Where one turn sends some rows of the set: a few examples, then the rows asked
gukep: [ 11  12 -21 -14  -5 -12 -23   6   5   4 -14   8 -15 -23   0  -1 -10   3
  16   5  -5  -2  -7]
Vofa: [  0 -10  15   6  -5  15  -8  16  -3  22  -4 -14  29   3  29   4 -11   1
 -22   4   5  -5   3]
dozo: [ -4  -7  -1  -8   6  13  22  -3 -12   4 -34   5  21 -20   0  -2 -15  12
  -3  -1  -1  -5  -1]
Dudap: [ 24  -5   1  14  -1   8  -1   1  -4  -6  20  -8  10 -17 -11 -19  -5 -14
   8  -3 -23   3   9]
zari: [  5  11  -7   1  -8 -24  -9   5  14   1 -12   2 -16 -16   7  18  11  17
  -7   9   7 -12 -15]
zeni: [ 10 -24 -12 -15   8   9  -8   1  12  -7   9 -27   8   4   0 -17 -13   4
 -18   8  -5 -17 -11]
tad: [ 22 -12  14  -7 -11 -18  -1  -9   7  14   9   2  15 -17   2  -2  -7  -6
 -11 -19 -12  -1   0]
nik: [  8 -17  -4 -10  17  26 -13  13  23  -1  10 -22   8   8  -4 -12  -6  -8
  -1  14  -5  -1   9]
povet: [  6 -10  17   3   9  31 -14  19  15  16   5 -13  16  11  14   6  -5 -10
  -7  10   2   6  14]
ralo: [ 13 -14  12  -6  17  -6  -2  -1 -19   0  -9  -6   3  -2  -9  33 -11  -5
   0 -17   7  18   3]
Pevem: [ 16   1  -1 -27   1  14  25  -3  11  -2  -6  -2   6   0 -15  16 -10   8
 -12  -8   1 -21 -18]
Savi: [ 18 -17 -23  11  10   3  -8   6  11  12 -18 -10   1   1   3  -4 -30   2
   6  27   1  -1  -8]
dolas: [-10  -9 -21   4   0  -3  -3  26  -1  20 -16 -30  15 -11   4  10   5  -4
 -14  -9 -12  -9  11]
kiz: [ 19  -7   4  14   9  -2  17   0 -18  -7 -11  -5  13  -1  -4  17 -20  12
   8  15  13   9 -19]
fiza: [  0 -18   1 -11  -5   2  -7   2  -5   6  -3 -23  22  -2  18  -9 -17   5
 -32  -3  -4 -16 -11]
kenak: [  5   9  -3 -13  -1  13  30   2 -15  -7  -9  -9  16 -17  -3   4 -11  -5
   9   6 -17  11 -19]
Geb: [  8   4  -4  19  -7  28  14  22   6  24   0 -21  -6  17   4  14   0   4
 -19   3  -3 -15  -7]
Vev: [ -5  22  19   4  11   5  -8  -5   4  13 -12  -3  -8  -1  -8   2  20  26
 -16   8   9  -1  -1]
zelu: [ 19  -7  24  22  -3  10  13  -4   9   4  22  -2   0  -7   1   1  15  -5
  -8   1 -13   4   9]
Pemev: [ 12 -13  12  16  -9 -12  13   7   5  23   7   0  21 -20   9  -7  13   4
   1   1  -3  -1  13]
Barov: [  3  24  -5  26  -8  15  -9  24 -13   6  -8   3 -15  -7  -7  -1   7  15
   9   2   2  -4  -1]
fofir: [ 20  26 -14  -1   6   6 -26  -4 -17   4  10 -15 -14  -4   5  -2  -2  12
   4  21   6 -10   0]
Zono: [ 18  35  -2 -25  -1  -7 -28  -5   3   6   3  -8   0  -7   0  12  -8   3
  -8   4   0  -9 -12]
bapa: [-12  23   6   9  -9  -3  -8  16  -1  -3 -18   0  -9 -19  -4  12  17   6
 -13 -12 -12   0  -5]
vip: [ 18  19  -2   0  -6  16 -20   2  -1   1  -1  11 -34   0  -5   6  -9   2
   7  -3  -4   0 -10]
sas: [  9 -14   8  17  14  15  10  -7 -20  -1 -15   2   0  -5  15  26  -6  10
  -8  15  15  -4  11]
tigu: [  8 -21  -6  -4   9 -12 -15  -5  17   5 -14 -18  -8   1   5  27 -11  -7
 -28  -2  -6  -3  -6]
pur: [ 11   1  -3 -20   1  14  36   2  -4   8  13 -15 -11  -1   2  24  12   1
   2   1  -1  -4 -12]
vov: [ 40 -14  -1  11  -8 -11   0  -6   1   3  25  -5   8  -5  -5 -10 -15   4
   0   0  -2 -12  -7]
bip: [ -5  23   3   1  13  17 -22  -5 -20   5  -7  -9 -14 -11  -5 -12  11   9
  -2   6  -8   7  12]
Zolat: [ 24   2 -26 -14   9  12   9  22   1  -2   9 -17  13  -6 -11  19  -4  -1
  17   5   8 -24   8]
batet: [  8 -14 -15 -12  12  -3  13  18 -17  18   2 -16   3 -11  -4  20   9   2
  19  -8   9   2  14]
ruteb: [  2  30   1 -13   2 -14 -13   8   8  19 -17  -5  17 -15  -7  -2   5  21
  -2   8   8  -6  -6]
ref: [ 12  -1  -1  -8  16  20  -8   5 -15  -9  -1  -9   2 -10   4  35  -5 -21
   1  -4  -5   0  24]
Nek: [  7   5  -4  -1   0  36  -2   7   6  14 -15  -7  -1   5  -3  -4 -25 -18
  -6  -1 -27   9  -7]

Vofa moves to zeni
kiz moves to pur
Now find these:
bapa moves to gukep
Zolat moves to sas
vov moves to zelu
Geb moves to tigu
bip moves to ruteb

Where one turn sends some rows of the set: a few examples, then the rows asked
Dol: [ 17  27  10  28 -24  -2  -2   2   8  -3  -1  25  13]
pagu: [  1  12  15   2 -29  21  18   6  30 -19 -10   8 -13]
Zoda: [ 24   6  21 -10   9  -2  -7   5   8   4 -25 -11 -12]
vikip: [-15   6   8  11 -15  11  -2   8  18  -9  11  17 -21]
bafu: [ 27  25 -11  -5 -25   2   6 -10  27   1  -2   3  -2]
Par: [ 24  30 -12   1  -3  11  -2  -3   9   2 -23  -8   4]
gedu: [  7  -8  18  -1 -33  10  -8  22  31  14  -5   9   1]
mur: [ 20   5   3  -9 -13  23  26   5  21   9  -6  15 -18]
pes: [  8  14   1  11 -18  -3  -2 -13  -1 -21   1   1 -21]
Zasu: [ 16  -4  14  -8   1   2   5  10  19  24 -16  12 -24]
bagon: [ 25  15 -17   0 -25   8   7  -9  13   3   3   1 -16]
vikov: [ 26  30   3  -6  -9   2  -9  -5  16  -6 -21 -15   0]
tar: [ 13  -3  33  23 -14  11 -15  20  20 -12 -19  -2  -3]
Meto: [ -3  -4  25  29  -8   8   4  14  19  -6 -10  10 -22]
guro: [ 28   2  11  -7  10   4  -1   6   3   8 -14 -16   5]
dek: [ 19   7  -2  -5 -15   5  20   0  30  17  -5  24 -15]
Pinon: [ 17  18  12   6  -8   2 -24   4  -3 -12   4  20  17]
bodif: [ -4  31   3  11  -8   8  -1  -1   4 -14   4  27   0]
Lipi: [ -1 -11  23   3  -5  21  -7  21  27 -14  -2  12  -9]
Sez: [ 23  -8  18   3   3   0  -6  12   9   6 -13  21  22]
Dep: [  6  25   2  15   2  -2 -15   0  -6   3 -26  17   1]
kizas: [ 27  15  24  22 -21   5 -16  10  12 -12 -13   8  18]
sal: [ 15  -1  14 -10  -9  13   0  19  12  30 -14  -1 -17]
nagis: [  1  12  12  32 -15  -1  12   3   9  -1   4  27 -12]
Ribiv: [ 11   4  21   3  -7  17 -32  23  15  -4 -14  13  10]

pagu moves to Dep
bagon moves to guro
Now find these:
Meto moves to Dol
dek moves to vikov
Ribiv moves to vikip

